One hidden turn or mirror swaps the rows below in pairs. Which row is each named row swapped with?
lume: [  9  16 -41  29  -1 -11  33  -2   8   3  14  -1  41 -19 -21  15  -6  -9]
kura: [ -8   5  -3  12  13 -21  33  -7  28 -10   7  11  37  -8 -26  11   6  10]
Sisol: [ 14  11 -37   1  -6   2  -4  -8   5  21  22  19  38  -8 -17   6   5  11]
nabuk: [  5  14  -1  16   1   2   7  -6   4  20   8  13  14  -6 -35   9  12  14]
loveg: [  5  10 -14  21   2  -8  21 -15  25 -15   6   4  28  13 -23  10   7  13]
vus: [ -1  12 -30  28   1  -6  39   3   9   3  14   1  47 -17 -18  12 -11  -9]
zenog: [ 23  11 -23  18  -3   1   7  -3  -6   7  28  30  36  -9 -19   2  -7  -4]
Lav: [  0  -3 -32   3  -7  -2  23   8  21  17  -8  14  32   8 -16   9  27  21]
Dipi: [  2   3 -33  19 -12  10  -8   5   3  -3  12   9  24 -16 -27  12 -10   7]
Dadad: [-10  -2   1   5   2 -21  22   0  25  -3  11  14  41 -25 -36   2   5   5]
Lumag: [  1 -20  -6   1   1   7  19   4  20   4  11  25  54  -2 -22  -3   3  10]
zan: [ 18  14 -10  11  -3  13  -3  -8   9  13   9  13  36 -13 -27  13  15   8]
lenov: [ -9  -5 -28  12   0  -4  32   9  21  14 -12  11  37   8 -23  10  23  21]
zigu: [-13   1   1  10  -7 -17  22  11  14   4   9  16  39 -36 -36   5   3   2]
fepit: [-10  -3  -1  24 -18 -12  19  11   3  12   8  15  49 -35 -25   1  -2   6]
Bop: [  4 -13 -22  20   5  -2  35   3  15  10  12  21  53   2 -15  -6 -18   5]
Zorar: [  0 -19  -9   7   4   5  26   8  18   8   9  28  53  -1 -22  -5  -3   9]
mela: [  1  12 -34  25 -37 -18  11   4  13  -2  -1  23  50  -8 -21  17   8   9]
Betus: [ -3  10 -36  20 -33 -20  11  -2  14  -6   5  17  55 -11 -22  18   3   7]
fesov: [ -2 -22 -12  10  -6 -20  25   8   3   3   9  38  31  -2 -22  -1   2  28]
dube: [  3  10   3  22   3  -4  14   1   2  14  12  26  11  -3 -35   3  10  15]
lis: [ 13  17 -35  31   1  -8  31   3   2  -4   7   5  31 -23 -23  18  16  -6]
Kago: [  0  -5 -28  27   4  -8  41   6   6  11  10  14  49  -9 -18  -5 -18  -2]
zumur: [ -9  -6 -31   3 -10  -8  31  17  15  23  -9   9  27  -2 -28  10  20  16]
nim: [ -3  11  -8  14  13 -23  32 -10  24 -10   2  11  28   3 -29  11   9  11]
Dit: [ 10  18 -40  29  -1  -8  31   1   1  -4  12   0  36 -19 -19  19   6  -4]
ris: [ -8  -5  -3  34 -19  -8  24  13  -2  12   4  19  47 -29 -22   2   0   6]
ribo: [ 17  10 -38   4  -7   5  -1  -3  -1  18  11  21  39  -4 -17   7  16  13]
Lanu: [ -7  18 -12  26 -13 -14  21   9  -3  11   8  41  19   9 -31   9  12  15]
rokid: [  1  11 -33  21 -33 -19  14   3  12  -6   7  13  57 -14 -14  16   6   7]
tupi: [  0  11 -13  15   9 -13  26 -13  24 -15   5   7  26  11 -25  14   9  15]
nar: [ 18  10  -8  38 -11  -4  27   7  -7   5  14  33  32  10 -19   7  16  12]
fodo: [  3  -5 -26  19 -21  11  -1  -7   3   2  10  14  31 -12 -33   5 -18   7]
kegub: [  1  -9 -19  20   4 -13  21  15  -4 -13  12  32  14   2 -17   6  12  23]
tuf: [ -5  -7 -27   6 -23   3   7  12   1  16   7  13  38 -21 -33   5 -14   0]
Kore: [  2  -1 -35  13 -32 -23  11  -1  11  -5   2  23  54  -8 -17  13  -5  15]
Gata: [  4 -14 -12   9  -2 -10  28  16 -12  -5  12  32  17  -7 -25   1  19  20]
rirot: [ -7  -3 -31   8  -2 -10  33   8  15  17 -10  10  34   6 -19   8  26  20]
Tig: [ 27  12 -23  25  -5  -4  16  -1  -7   1  28  39  39   1 -20   6   0   2]
fugu: [ -2  14 -14  31 -24 -12  12   5  -2   8  10  31  26  10 -32  11  19  19]

Lanu is swapped with Sisol
Bop is swapped with zigu
Dadad is swapped with Kago
zan is swapped with nar
kura is swapped with vus

One hidden turn or mirror swaps the rows below in pairs. Which row is each named row swapped with?
dopi: [ -8   8   6  -2  -4   0 -21   8   8   1  12 -10   6 -18   4  21]
kesu: [  1  14 -12 -21   5  11   2 -21   6  -1  13   2   0 -10  -8 -11]
rulod: [  3 -14 -10  -8 -33 -11  -1  12  11  -8  -8   0   2  11  10   1]
Mobon: [ 22  -7 -10   1  12  -4  -5 -10  11 -16  11   5   0 -15   7 -12]
moba: [-15   5  -5 -30 -21  -4  -3  12  11  -6   4  -2  11   1  -4  -6]
rulud: [ 15   3  -3  -9 -14  17   1 -15   8   6 -22   9 -11   4  -3  -3]
tezo: [ 22 -17  -4   9 -21 -17   2  -1   5 -10  -8   9  -2  -2  18   0]
rova: [ -4  18   5   0   9   3   4 -20 -16  -2  10  16   5  -4  -6   9]
ber: [-13  -5   8  13 -21 -12  -1   6  -8  -5 -15 -10  -2  17   4   7]
kom: [-18  -3 -10  -1 -22  -5  16  -7   9  -8   6   5  23  -8   1  -3]
Besu: [ -6  15   7  11   6 -10   1  -4 -16 -15  13  10   5   3 -11   8]
Nal: [ 19 -12 -14  11 -18 -14   4   0  10 -10 -13  10  -3  -2  15   1]
roker: [ 23  -2  -7  -4   8   1  -3 -10  13 -16  12   1   1 -12   5 -20]
Mobis: [-13   6   3  -1   6  -4 -21   9   8  -3  14 -13   5 -15   4  17]
dula: [-10  -9  -1  20 -20 -12   0   0  -9  -3 -13 -13  -3  12   6   3]
koros: [ -5 -12  -8   1 -22  -8   9  -3  -1 -14  -5   1  15  15  19 -17]
vogil: [  6   3 -10  -5 -20  17  -2 -21  12   7 -23   6  -4   3   0   3]
Lud: [  3  12   6   0  -6   5 -10   3   2  16  -9  -3 -11  -2  14  28]
mos: [-11  -3   2  20 -17  -8   3  -6  -8  -1 -16 -10  -3  15   8   7]
Fepiv: [-16   4   4  -4   0  -4 -22   9   2 -10  14 -17   8  -6   4  12]
mumo: [ 24 -15 -11  14  -8 -16   0 -10   7 -10  -3   4  -2  -8  14  -3]
gop: [ 25  -8  -6   8   3  -7  -3  -9   5 -16  12   5   0 -15   8 -10]
Pokas: [-15   3   4  -1   5  -6 -17  10   7  -8  23 -11   7 -10   5  14]
geli: [  8  10   6 -14  10  -5   5  -8 -12  -8  14  -3  -6  17   4 -18]
Laror: [ 16  16  11  -8  -3   7  -4  -4  -3  10  -9  -4 -16  18  12   7]
Dut: [ -1  21   8  -2   6   6   4 -27 -13   1   6  10   8   2   5   3]
defir: [-12   4  -6 -29 -18  -4  -4  10  13  -7  11  -3   9   5  -5  -7]
Luf: [ 20   1  -7  -3   9  -2  -6 -12  13 -17  16   8   1 -12   4 -12]
Tez: [ 11  10   7 -14   8  -5   7  -7 -17  -8   9  -2  -5  14   6 -17]
volig: [ 14   7  -1 -10 -14  20   0  -6   2  -4 -11   8 -14  -1 -19  -4]
Fepe: [  6   9  14  -3 -11   5 -13   1   3  16  -7  -4  -8  -5  13  25]
bibul: [-21   8  -5   2  -2 -22   0  -3  -7 -18  14  -9  11   2  -3  -6]
Dedon: [ -1   9   4   2  -6   4 -17   0   9  13  -1  -9  -3 -12   9  29]
bezok: [ -2   2 -11  -7 -10  11  14  -2  14  -5  13  15   6 -17 -19  -1]
lufa: [ -9  -2   7  11 -19  -8   0  12 -15 -14  -5  -9  -7  10 -13   5]
Ruku: [-13   3  -9   4 -16  -6  16  -1  10 -10   9  12  17 -14  -8  -1]
Fot: [ 12   9  -9  -7 -16  19  -6 -18   9   8 -21   6 -10  -1  -2   3]
vosug: [ -5  21   8 -15  -7  20  -6 -13   0  11  -6  -3   3  11  15   1]

gop is swapped with dopi
lufa is swapped with volig
mos is swapped with vogil
Laror is swapped with rulod
Mobon is swapped with Mobis

